One turning vector, and how many ticks it has turned:
The counts run from 0 to 1047.
[114 112 132 156 103 129 149 130 103 119 101 113 110 114 152 113 118  93
 167  87  62 184  83 128 113 132 122 109 103 172 128 166 152 126 160 133
 175 136 183 121 117  97 147 121 168 130 132 104 103 162 125 142 129  87
 104 124 104 181 130  88 130 115  87 113 113 140 175  99 166 134  89 130
 127  95 154 113]
840
[107 149 172 119 137 110 213 102 123 147 100 115 101 132 152  95 166 115
 115 131 156 152 140 108 141  96 107 146 163 131 121  83 120 133 155 109
  98 145 124 152 127 166  73 143 108 133 141 104 121 153 164 124 175 128
 189 142 131 117 171  98 161  92 167 121  93 195 162 122 109 108  98 126
 117 141 109 145]
480
[ 93  50 119 114  94 121 153 157 116 124 143 133  73  87 156 101 174 128
 104 117 117 118 127  93 160  96 111 114  92 155  88 148 153 125 116 136
 163 104 144 123 108 100 107 132 140  77 115  87 101 159  73 131 110 129
  79 161 126 111 145  71 130  97 133 160  92 142 153 113 100 136 141 137
 129 141 133  67]
820
[111 179 125 147 143 136 129  62  92 163 112 114 129 134  95 130 113  86
 120 100 130 123 126  84  62 171 147 144 171  85 117 125 112 131 184 134
 117 111 139 136 137 164 143 110 141 134 167  92 178 145 163  78 153 153
 170 109 138 175 100 133 119  88 117 105 118 153 134 111 159 171 114 170
 112 132 129 116]
308
[100  86 163  82  98 110 142 112  83 177 163 169 109 117 177 129 116 120
 121 116 131 158 113 107 142 102  84 101 114 138 103  98 163 122  88 129
 162 158 167  98 126 172 122 113 124  67 155 105 113 165 150  90 112 118
 167  95  96 132 110  92 163 122 108 148 125 155 119 154  91  97 115 135
 136  50 119 116]
275
[131 204 187 114 120 126 137 112  69 131 127 101 115 163 104  99  72 128
 143 127 127 159 125 142  93 126 116 126 128  94 160 119 127 141 157 149
  93 193 138 121 129 133 132 114 125 136 145 148 108 149 184  94 160 129
 194 107  77 152 117 108  98 113  92  87 130 164 146 149 147 115 126 153
 167 104 141 144]
456
[129 112 118 144 113 147 166  92 150 183 164 124 140 152 126 110 165 161
 120 124 110 121 168 147 150 131 214 200 131 135 117 101 137 151 155 104
 134 151  91 143 104 137  86 151 118 156 123 136 133 120 124 125 125 153
 123 137 156  97 156 139 139 113 192 150  81 148 137 141 120 115 119  69
  69 124 150  91]
793
[145 140 104 152 125 144 129 152 128 114 153 151 176 157 121 136 122 127
  88  94 124  57 109 117 126 122 149  96 156  92 149 142 101 169 187 145
 108 139 127  82 186 134 108  91 142 151 111 132 198 134 142 196 136 142
 117 152 144 149 113 108 127 127 148 124 138 149 135 142 153 168 148 178
 122 196 131  83]
489
[131 131 112 130 110 159 151  83 134 114 104 122 158 108 125 106  96 167
  31 154 124 117 136 103 128 169 125 125 128  91 164 132 141 100 173 119
 118  91  84 159 120  73  96 139 118 188 141 118 153  81 154 154 136 138
 136 127 166 134 132 155 121  79 149 122 118 150 142 118 128 144 108 140
 142 127  93  98]
311
[135 149 121  95 114  85 155 138 100 153 137 174 122 165 135 113 140 103
 121  98 140 122  94 127 102  71  93 102 171 121 137  97 112 154 146 143
 124 185 144  94 152 179 113 106 112 108  88  92 148 153 125 145 133 164
 154 165  99 134 120  89 108 139 119 123 192 163 142 144 151 130 167 152
 163 126  90 129]
977
[136 176 174 149 107 129 102 137 152  90 126 145 157 141 126 115  84 148
 117 167 129 111 101 138 133 179 169 116 128 102 117 170 107 174 199 164
  85 124 113 129 133  92 136  79 137 122 143 128 139 125 142 116 179 124
 163  87 103 138 130 162  95 152 137 120  95 148  72 128 136 144 134 127
  99  94 134  99]
785
[147 144 136  99 125 122 171 124 124 162 139 129 172 128 133 146 110 125
 101 135 132 116 120 111  88  99 128 159 153 120 151  99 123 152 191 114
 140 155 107 134 134 164 125 132 112 166 110  93 219 101 122 156 117 171
 157 144 144 131 111 168 111 147 177 138 141 163 123 171 136 145 150 112
  96 111  77 153]
483
[101 100 126 142 120 125 127 131 114 141 172 141  98 181 167 146 197 126
 158  86 171 107 138 114 154  82 133  96 133 120  77 126 143 147 103 125
 153 149 133 105 121 166 118 123 112 100 156 107 136 167 139  93 123 116
 136 147 142 118 129 103 166 139 158 173 109 148 138 135  51 152 131 118
  94 164 149 106]
95
[110 146 132 132 102 130 135 119 109 141 162 143  86 138 146 104 134 135
 174  80 103 171 130 133 130 127 138 146 103 179  87 132 215 138  83 147
 182  88 116 148 107 103 132 136 142 106 128  91  99 141 142  87  82  93
 119  94  88 154 115 114 172 146 117 138 111 115 147 118 129 114 106 114
 111  84 155 100]
994
[137 144 146 143 112 142 170 110 117 178 110 121 179 135 147 118 114 148
  73 145 132 176 175 104 144 152 144 140 136 140 102 135 152 116 142 110
 113 122 101 155 107 125 129 139 129 160 139 152 136 142 171 132 150 114
 143  91 142 129 152 119 121 101 176 144  63 159 146 148  89 120  87 150
 135 111  87 133]
948
[120  99 108 109 121 135 161 156 128 172 120 133  93 150 186 133 171 145
  97 122 119 168 122 102 151  79  96 127 133 169 146  80 143 115 125  69
 135 153 108 158 113 147  86 141  99 182 111 146 141 135 146 169 117 121
 140 154 167 127 151 100 120 112 177 159 108 157 149 158  79 110 128 132
 150 149  98 142]
569
[124 146 124 147 117 151 100 112  75 157 149  93 120 191 124 139 136 155
 103 117 159  79 169 111 116 118 139  98 144  73 157  99  96 134 155 111
 117 191 134 118 125 166 130 129 115 163 183 146 144 139 172  79 131 130
 153 136 149 108 114 154 115 123 131 136 116 166 130 143  98 156 127 127
 116 155 144 120]
945
[105 131 114 131 100 163  79  92  90 152 120 145 172 144 124 106  72 188
 103 162  90 144 174 118 133 157 160 138 130 132 133 126 142 113 115 117
 129 136 106 111 110 103 178 125 136 196 133 147 121  98 167 121  80 127
 146  89 149 113 124 108  89 109 156 132 107 111 108 143  99 122 124 156
 129  51 132 122]
452
[139 104 153 154 123 126 145 127 176 120 107 124 124 137 182 150 116 132
  99 106 145 139  75 150 166 117  85  97 165 116 111 149 107 131 169 113
 100 116 141 141 138 131  67 117 106 142 163 123 152 153 178 179 190 116
 142 129 162 167 132 123 167 130 130 133 121 160 164  93 111 137  78 128
 117 181 140 120]
403
[108 181 161 181 114 147 109 160 139  83 126  94  93 172 130 115 149 119
 160 113 119 162  85 140 126 143 132  93 117 134 127 170 143 126 143 149
 109 134 126 155 104  81 115 118 101 156 166 123  90 154 181 109 173  76
 147 102 107 153 150 103 107 107 102 127  79 144 150 117 119 128 119 117
 118 127 169 106]
699
[164  94  96 144 118 111 127 164 171 151 163 194 127 104 142 136 104 142
 111 120  81 109 110 132 159 141 145 160 133 140 126 147 130 171 196 138
  83 122 116 132 118 132 130  85 128  79 116 103 185 120 117 177 110 159
 107 134 143 134 127 137 126 147 183 172 110 122  68  96 151 141 120 120
 114 160 124  97]
175
[134 114 131 137  86 136 161  58 163 128 101 132 126  93 136 104 115 172
 103 107 124 142 169 143 147 118 161 139 120 136 163 152 113 149 130 121
 148  91 115 140  98  53 103 127 137 167 104 105 100  99  81 134 139 142
 112 134 141  50 128 165 161  80 136 113  77 133 107  71 150 141 117 110
  78 115 141 115]
935
[ 84 127 143 171  90 165 130 111 116 120 140 105 117 126 151 142 154 125
 160  77  94 135 142 104 121 100  99 122  86 137 113 163 157 133  89 122
 182 119 146 153  90  84 123 145 142 162 156  94 103 134 124  97 155  86
 132 127 129 104 137 147 155  99 117 129  39 156 156 114 101 142 101 116
  87 120 187 113]
615
[159 160 151 114  91 118 153 177 192 130 133 114 115 149 162  81 163 164
  92 161 130 138 103 135 163 121 150 147 136 146 132 132 136 133 178 152
 127  95  87 145  93 102  80 140  94 133 152 107  98 115 158 142 133 110
 107 108 114  95 158 133 131 158 163 174 101 143 125 144 120 117 124  73
  99 149  96 102]
877
[167 126 109 141 103 156 146  45 120 202 108 119 116 133 152 111 148 144
  60 149 154 184 157 117 136 177 172 129 172 104 106 113 125  86 141 100
 140  92 130 144 108 145 112 136  87 156 178 131 121 147 163 114 126 164
 125  97 169 123 122 135 152 111  99 143 126 126 137 126 119 150  95 104
 115 123 113 108]
627
[131 139 125 162 102 168 101 115 145 143  92 116 138 147 173 114  82 178
 101 145  95 195 120 137 153 134 122 107 139 151 168 150 129 108 153  83
 121 145 128 148 103  92 130 122 104 211 132 161  97 136 182 173 161 104
 121 101 130 120 148 109  89 108 135 133  84 126 142 107 128 117 100 127
 142 102 137 154]
138
[109  74 113 109 115 115 155 128 159 182 111 158 120  91 182 119 155 112
 160  96  97 155 143 115 168  87 118 141 149 195 106  96 129 134 114  78
 175 118 142 123 108 147 126 125 125 121 105  83 115 135 108 145 118 158
 116 165 129 109 149  76 154  91 171 129  98 137 120 109 106 119 111 121
 113  96 137 128]
505
[137 130 117 146 112 138 185  50 114 126 121 112  88 128 153 150 111  93
 112 100 129 206  93 133  77 131 124 102 117 117 111 175 158 119 142  90
 148 130 137 161 117 108 120 140 132 152 131 101 121 162 107 117 141 107
 140 117 144 131  88 159 151 128  66 142  98 159 195 111 161 145 101 102
 117 102 119 120]
461
[105 151 168 130 140 120 118 122 119 156 101 117 171 167 130 134 137 153
 100 153 159  97 162 119 138 117 113 137 157 102 115 109  89 167 195 141
 121 180 115  92 139 179 138 103 121 153 169 153 179 154 162 103 151 129
 163 123 137 108 136 146  88 105 183 121  89 173 111 144  88 153 131 131
 103 137 125 159]
161
[ 88 132 130 123  86 126 131 114  68 127 177 143  54 117 123 100 117 110
 186  91 128 103 141 145 120 100 144 118  95 110 151 110 157 128  82 137
 126 173 162 129 126 119 101 106 129 122 129  89  85 138 149  57 144 124
 189 133 117 113 123 119 148  99  98 105 110 156 104 106 110 106 147 120
 117  88 191 110]
211
[132 103 111 141 129 145 183  91 136  97 149 134 142 143 154 122 139 134
  96  95 126 113 117 145 134 119 157 127 145 154 117 135 158 148 152 108
 146 123  85 142 153  95  78 132 111 186  70 123 147 113 112 197  98 130
 111 159 147 145 119 134 151 113 156 132 129 141 193 123 147 129 104 131
 136 159 100  87]
170
[ 99 178 113 163 108 142 109 112 149 127 132 160 136 119 146 120 121 148
 163  56 111 142 109 145 127 119  96 100 121 124 106 199 136 174  68 131
 126 103 150 140 101 115 132 110  96 110 140  97 102 162 123  94 163 122
 154  99  98 120 104 120 155  77 113 125  73 114 102  76 127 129 108 162
 150 126 196 118]
847
[173  89 100 125 139 128 196  94 134 159 132  97 129 138 153 120 157 106
  89 124 111 190 128  96 111 139 175 132 151 150 107 126 142 123 190  95
 150 107 138 138 136 130 136 135 130 144  92  75 170 120 122 168  98 146
 105 168 166 140 153 111 129 131 135 163 135 152 145 132 142 166 105 129
 123 133  42 100]
485
[109 140 130 132 106 116 142  94  95 187 124 152 148 110 111  86  67 159
 116 134  74 163 203 112 123 131 135 179 140 160 134 111 126 149 146 116
 110 157 109 116 118 133 166 107 149 108 124 135 118 148 120 111 111 159
 144 103  91 108 122 120  85  80 143  99 104 117  92 121 161 113 129 129
 144  63 136 156]
683
[122 174 147 140 119 161  86 107 102  95 118 114 189 171 134 131  63 161
  88 122 142 102 111 139 105 124 115  82 145  79 173 152 105 133 133 139
 103 166 119 107 153 109 132 107 104 194 146 137 137 115 176 138 177 129
 182 127 128 106 110 142 100 125 141 101 109 164 100 129 112 150 137 172
 123 103 133 136]
225
[146 132 132 138 129  91 126 180 172 131 169 137 143 175 128 121  86 192
  97 146 107 135 113 164 154 106 133 119 135 156 130 115 147 157 198 133
 129 139  85 106 119 145 114 113 106 112 127 159 113 142 124 187  97 115
 105 114  79 124  97 158 115 172 154 158 163 120 173 153 162 116 127  69
 122 141 131 139]
27
[137 112  97 127  98 146 120  57 104 184 114 128 138 107 151 107 124 160
  93 141 104 162 153  95 146 152 189 138 157 132 176 120 130 106 136  95
 176 104 153 113 124  98 138 143 145 160 154  97 126 104 134 115  77 172
  87 123 145 101 137 105 123 105 118 107 142  90 116 103 157 126 140 131
  98  60 134 119]
131
[ 73 118 138 143 101 130 134 150 121 152 160 139 100 137 110 105 167 155
 160  72 102  84 120 112 172  71  91  99  93 140 138  92 142 134 107 130
 170 164 160 123 104 151  89 141 122 112 171 115  78 169 151  99 130  99
 115 130  95 154 102  95 154 115 130 140 100 135 179 119 102  99 122 113
 110 128 207 102]
590
[127 155 128 134 126 147 112  98  73 172 127 109 142 196 119 122 117 156
  86 143 143  98 191 117 125 131 171 119 139  70 123 119 102 128 167 107
  98 182 107 104 126 158 147 120 112 167 172 176 140 140 146 110 139 121
 134 120 143  81 108 137  90 121 150 146  94 155 137 160  88 148 112 122
 105 138 126 133]
946
[124 181 154 162 125 157 136 111 144 110 143 128 103 176 163 150 117  92
 151 107 123 167  78 159 108 155 159 130 132 130  98 154 160 141 147 124
 118 139 109 172 114 116 130 102  89 157 134 118 131 170 192 125 160  80
 197  87 122 189 117 158 150 146 116 120 113 162 138 120 141 113  96 103
 111 127 144 123]
230
[109 153 126 139 120 127 167 140 153 159  90  97 153 137 148 114 174 122
  74 108 106 165 105  85 118 108  63 114 176 133 133 129 127 125 137 113
 148  79 126 131 109 123  94 159  89 157 142  85 140 134 141 145 143 142
 113 124 127 152 158  98 121  87 158 139 103 161 157 130 129 143 132 151
 128 181  74 127]
801
[125 121 126 109  92 134 116  76 127 176 102 145 125  91 160 122 128 126
 118 122  99 189  93  86 135 153 122 105 157 141 120 117 148  98 113 140
 188  87 181 125 130 127 131 162 133 119 167  87  99 147 162 118  93 143
 117  61 113 177 128  78 163 127  81 145 163 107 125 126 157 125 108 137
 129  74 130 115]
917
